Each row is where one point has got to under a steady rotation. How many steps took it there?
The counts run from 0 to 406.
[171 123  52 147 148 119 115 140 140 119 120  78 177  74 111 115 109 144
 124 122 134 111 130 124 151 152 101 154 130 187  95 127 141 107 166  89
 154 132 117 117 136 133 122 121 157 133  74 131 133  80 157 126 106 141
 143 140 146  98 136  70 125 184 145 127 149 150] => 34
[146 125  90 152 151 122 137 120 143 132 110 102 148  92 105 159 139 150
 100 100 111 135 127 107 127 135  81 123 142 198  69 164 152 135 155  94
 120 113 157 112 136 131 150 128 130 132  88 167  90 111 107 124 110  92
 115 143 133  76 118  84  92 181 147 143 129 123] => 4
[138 100  87 149 170 106 135 180 128 119  94  94 159 105 111 141 119 107
 137  93 147 104 127 139 112 142 139 133 160 164  75 110  91 114 171 102
 138 124 134 113 120 114 140 141 132 120  88 156 121 124 122 167 118 106
 181 151 155 137  97  60 110 170 131 130 115  91] => 197
[123 112  94 157 137 119 153 175 139 109 120  70 148  56  82 131  85 134
 153 116 151 105 108 136 148 109 127 137 145 150  96 128 119 125 177 102
 166 113 163 138 141 106 141 124 122 138  82 145 113 128 142 173 141 124
 173 172 142 132  98  63 146 142 134 139 141 122] => 122
[130  99  97 151 159  92 139 166 121 132  89  97 159 116 113 143 136 110
  99  88 130  98 127 120  98 144 135 116 166 168  68 129  92 108 170 106
 130 123 138 117 118 113 134 143 130 111 103 162 107 122 112 150 114 104
 183 152 152 117 105  51 101 154 137 147 112  89] => 198
[130 125  91 140 139  93 114 146 137 106 124 100 129 103  82 123 139 151
  91  97 149 108 121  97 124 142 124 103 123 143  92 151 107 115 179 139
 151  67 166 133 123  93 120 128 136 133 112 112  87  95 124 155 125  68
 160 157 134  93  93  37 115 131 134 152 118 107] => 394
[147  98  62 174 145 133 136 150 142 130 107  80 157  98  92 137 105 170
 143 132 133 122 138 110 123 112 130  85 116 168  68 154 133 109 144 106
 119 132 157 126 128 137 131 128 132 138 102 178 110 101 146 178  99 106
 165 182 152 103 128  73 132 154 126 142 118 120] => 87
[131 121 109 147 148 127 154 148 135 108 130 113 146  95  80 144 125 145
 125 141 125 132 100 100 138 124  97 109 130 174  66 160 139 108 181 128
 133  79 155 137 139 132 152 144 135 139  71 161  96 138 104 145 128  96
 132 128 162  80  99  39 104 157 148 158 120 127] => 347
[129 128 104 173 144  94  98 145 138 118 136 105 138  89  76 125 119 159
 102 107 125 105 117 108 136 144 100  95 151 184  63 141 119 121 167 116
 124  86 161 123 137 117 132 129 136 144 109 146  98 117 126 150 115  88
 156 149 154  91 109  54 123 111 138 164 128 128] => 388
[168 133  78 156 142 105 125 139 140 134 130 114 139 103 142 143 133 131
 122 145 121 154 129 123  95 162  94 167 138 193  89 121 138 128 170 105
 106 121 153  94 141 167 141 128 126 119  93 159 119 128 124 126 105 119
 140 140 157  94 101  59 122 217 132 124 148 120] => 260
[145 125  52 120 144 127 115 163 130 145 129  99 154 131 117 119 118 124
 133 107 147 120 147 117  87 124 137 158 123 156  77 113 124 119 148 118
 129 144 154 103 129 110 125  99 147 118  85 127 103  69 127 168 110 133
 180 171 150  96  98  79 111 202 146 134 130 117] => 182
[171  96 103 164 140 107 134 138 129 102 114  87 126  87 126 154 122 157
 110 138 116 151 143 118 102 172 109 114 133 162  84 153 126  95 171  93
 114  77 137 114 127 149 143 132 135 141 111 139 133 145 128 163 102  83
 143 137 127 106  98  44 128 178 104 121 113 117] => 17
[138 152  48 150 115 141 156 139 150 106 130 103 145  86 105 116 127 151
 118 161 135 148 107 101 144 127 110 168 116 157 107 137 148 136 177 117
 154  88 159 115 147 135 152 115 135 133  62 126 105 105 160 126 136  88
 128 159 118  86 131  58 111 184 144 117 147 148] => 332
[165  93  76 111 143 113 108 133 130 101 125  99 125 106 100 144 147 157
  87 116 130 122 168 105 104 176 105 136 104 165  84 136 115 101 171 132
 134 106 150 100 131 129  86 133 142 132 100 126 135 101 133 135 105 128
 155 141 159  72  91  43 118 172 114 132 126 128] => 24
[129 132  91 109 121 121 129 157 129 118 144 124 102 100 111 129 121 126
 102 131 122 135 142 104 102 136 117 162 138 156  98 132 133 131 162 135
 129 100 193  89 147 113 132 104 110 120  86 136  76 112 103 141 132 105
 170 144 116  82  65  51 108 199 139 122 146 121] => 179
[134 108  83 170 157  76 129 157 158 111  78  99 130  98 100 133 163 120
 123  95 164 144 134 133  94 144 127 135 142 160 102 141 114 130 188 127
 116  87 148 118 133 124 119 158 121 144 113 155 115 126 119 152 111  75
 158 178 154 115 104  72 119 169 119 127 123  95] => 239
[152 150  72 132 138 124 130 147 121 125 146  94 173  90 109 104 120 147
  97 132 114 108  90  96 150 147 110 137 149 175  84 149 119 123 173 103
 163 111 157 128 127 127 154 125 141 117  86 121  98 102 140 128 135 105
 141 121 121  93 119  39  96 172 169 152 143 138] => 373
[166 132  69 129 149 111 118 144 126 128 122  94 148 113 135 130 136 129
 127 120 123 149 153 114  74 124 110 163 102 178  94 144 135 121 154 114
 116 135 133  79 118 148 119 106 140 118 105 145 135  95 144 161  91  99
 160 155 128 101 104  88 138 229 124 115 114  99] => 255
[180 117  72 139 132 130 137 161 118 130 147  82 140  89 124 114  89 149
 135 141 110 146 128 111 124 130 139 138  98 136 104 142 136  80 153 107
 145 103 149 117 131 142 131 101 139 135 109 116 110 101 147 178 115 106
 173 146 113 101 101  47 144 188 132 112 119 132] => 101
[136 143 109 159 157  98 157 158 145 104 126  98 146  67 102 146 129 133
 118 109 146 134  91 140 142 130  93 165 130 171 101 129 150 124 203 104
 152  59 135 148 139 123 135 145 143 131  72 139 104 138 127 125 135  95
 119 149 143 101  87  60 135 170 137 132 147 119] => 306
[136 155  63 151 127 113 149 160 115 123 132  99 137  87 127 131  94 124
 101 102 115 126 155 118 107 125 105 175 133 143 106 113 131 115 161  95
 138  96 129  97 142 112 147  92 136 121  92 116 106  82 153 139 118  80
 168 153  62  98 115  74 119 178 138 116 136 133] => 216
[159 109  78 167 117 115 111 148 144 103 132  92 140  89 108 113 128 159
 119 158 141 134 140 110 137 169 133 134 122 143  99 149 103 117 182 107
 135  77 175 123 139 115 112 137 134 149  98 129 124 125 135 149 115 102
 160 142 174 105 118  24 126 152 126 115 130 144] => 360
[184 125  47 139 141 115 116 133 121 133 146  98 159 106 124 101 109 135
 102 152 115 114 111  96 124 154 145 134 128 159  80 140 111  84 155 125
 132 113 151 117 121 139 132 126 136 116 108 113 113 102 134 146 116 117
 175 140 149  96 117  22 109 171 158 141 137 151] => 103
[142 157  71 153 144 118 136 142 134 130 134 107 170 115 120 139 148 152
  65  99 112 114 100 100 120 154 107 153 148 181  76 125 142 117 162 101
 145  98 124 137 122 139 141 156 142 107  98 141  89  96 159 116 128 103
 125 164 123  85 124  80 112 177 147 142 133 112] => 299
[137 113  88 138 165 107 134 147 158 115 111 111 148 123 118 148 161 124
 117 115 143 131 123 135  94 159 109 149 134 188  80 116 133 113 170 123
 130 121 142 126 128 147 125 149 138 123  82 167 104 121 109 131 113 127
 137 166 192  95  90  75 107 204 135 125 135  99] => 266
[134 136  67 156 145 125 125 173 134 137 142 114 136  81  96 114  85 132
 167 129 131 126 116 116 143 104 109 160 146 161 108 100 152 148 162 122
 147 110 162 100 163 123 144  96 124 140  75 120  74 107 146 157 117 117
 166 163 110 110 107  82 138 172 146 110 157 134] => 148
[160 163  99 176 146 101 121 137 136 124 132  93 143  81 126 139 114 148
 108 114 105 150 117 118 128 149  84 173 153 185  94 135 169 134 176  84
 143  85 143 130 145 145 146 138 137 131  95 148  83 130 160 129 107 111
 124 159 122 101  89  92 152 190 135 118 145 120] => 301
[143 111  95 152 154 138 157 144 148 112 103  87 148  67 103 159  98 143
 155 119 133 157 135 139 146 121  89 141 128 173  96 140 153 122 163  78
 127 118 139 111 145 139 155 103 147 151  68 170 127 118 126 153 116 104
 131 150 126 103 109  89 118 189 126 122 135 128] => 6
[129 103  95 143 137  93 119 160 147 108  98  90 126  94  93 116 126 112
 151 129 158 136 114 131 106 131 137 126 129 165  94 144  98 128 171 134
 116 102 195 105 133 114 140 121 112 133 101 149 131 156 107 163 116  81
 179 139 154 117  88  42 117 163 118 131 118 109] => 165
[172 127  77 153 168  99 105 142 128 158 110  90 158 112 132 124 110 118
 142 100 108 127 144 114 110 141 119 141 160 181  75 137 145 124 139  90
 122 136 168  98 139 122 138 107 145 128 114 154  83  96 101 163 102 124
 175 151 150 103  99  85 123 208 144 127 135 120] => 187
[139 157  83 158 166 119 152 144 141 122 128 111 179  96  95 153 104 144
 110 104 133 103 106 133 144 118  88 145 130 176  80 115 152 129 178  99
 137 111 119 130 142 125 132 126 153 125  64 147 102  91 151 124 113 109
 127 165 149  82 132  89 121 164 161 162 141 135] => 304
[154 138  76 150 163 112 122 132 143 137 123  92 170 125 119 122 149 143
 120 128 132 146  80 115 120 153 129 133 123 184  67 160 146 117 162 102
 137 105 158 144 113 156 145 148 141 120 105 144 102 110 131 148 114 102
 132 156 173 100 108  62 113 196 171 153 126 100] => 340
[113 127  73 124 117 123 149 177 119 110 123 100 136 110 104 138 124 122
  84  88 147 104 151 115 101 127 126 152 130 138  96 124  93 121 174 120
 143 105 139  99 126  90 126 117 129 112  83 122 114  88 151 143 135  88
 182 168  98 102 100  61 114 160 126 138 119 111] => 210
[146 157  91 160 138 112 139 132 133 126 137 102 150  92 120 150 129 148
  89 106 101 130 112 109 131 148  84 171 153 190  89 138 157 116 180  91
 144  78 142 136 139 138 144 143 136 120  90 136  75 111 150 126 128 102
 120 161 111  84  94  74 128 186 138 126 140 110] => 300
[132 131 109 153 150 133 137 170 121 128 140  90 155  94  86 149  84 171
 124  95 108  98 111 104 138 110  91 101 143 168  62 130 141 120 155 102
 151 105 134 134 136 132 154 117 141 145  95 144  81  95 153 179 118 101
 155 162 116 104 100  78 134 138 134 154 118 106] => 384
[138 110  72 159 144 100 117 162 143 104 128  76 141  91  76 116 102 150
 140 113 181 106 135 146 130 133 132 115 111 143  97 117  99 124 171 112
 145  88 137 128 128 114 120 116 147 149 104 118 135  94 138 173 118  90
 176 171 165 112 112  57 138 121 121 142 133 128] => 392
[140 129  88 146 156 126 156 166 132 144 120 118 173 101 120 140  82 116
 130 102 106 105 128 109 140 115 110 146 154 162  76 125 134 116 149  94
 144 122 144 100 151 106 159  96 135 133  65 136  81  96 108 156 126 114
 171 137 115 100 108  69  98 176 172 142 138 135] => 189
[136 151  50 150 123 145 146 135 131 120 137 107 166  95 101 115 120 161
 109 146 123 132 119  92 135 113 111 145 105 172  97 143 141 123 164 124
 144 110 147 108 137 133 123 113 135 136  67 127 103  83 165 120 128  88
 132 159 115  82 145  64 118 184 157 132 139 150] => 331
[145 158  77 148 130 115 125 146 112 137 144 107 146  93 121 131 108 135
  84  92 102 113 165 103 100 120 102 151 135 153  93 132 131 117 142 102
 123 116 141  79 136 102 131  94 143 113  98 125 106  82 148 140 106  79
 179 155  84  86 114  88 119 178 136 134 130 126] => 215
[145 136  65 148 123 123 137 162 118  96 129  96 149  77 116 134 124 140
 109 142 128 125 136 122 116 147 114 180 120 164 113 112 108 126 191 106
 149 106 125 108 136 138 124 125 134 124  74 126 154 117 169 125 125 116
 158 138 131 105 110  49 131 196 120 121 149 129] => 291
[148 110  87 102 142 134 116 149 127 108 133  97 124  96  98 147 140 162
  87 109 111 118 168  96 113 155 101 116  99 169  98 147 144  99 176 134
 131 102 134  90 130 107  88 126 138 133  95 134 109  90 147 141 111 133
 149 143 138  61  94  54 123 179 116 124 120 121] => 25
[156 105  83 147 129 148 159 152 125  98 136 114 145  90 104 157  95 158
  94 123 106 112 164 110 127 132 106 104 105 148  80 134 120  92 163 120
 122 100 110  91 143 122 122 113 143 140  73 144 128  92 142 142 111  98
 158 135 121  63 120  42 102 150 119 143 121 151] => 20
[131 116  93 147 152 110 132 144 128  92 120 117 138  97  86 136 152 145
  90 128 136 120 115 100 121 128 115 104 100 171 107 144 123 117 207 160
 123  74 149 102 127 116 105 146 130 126  90 131 124 131 146 114 116  69
 134 144 139  80 120  33 119 143 137 151 113 128] => 320
[146 132  88 131 154 139 135 153 130 123 131 123 157 106 111 157 115 131
 119 124 116 125 139 110 113 111  87 149 127 199  88 120 158 120 158 135
 123 136 126  79 147 133 119  99 139 129  57 160 102  97 128 132 101 119
 136 147 144  71 107  81 112 203 149 142 143 127] => 262
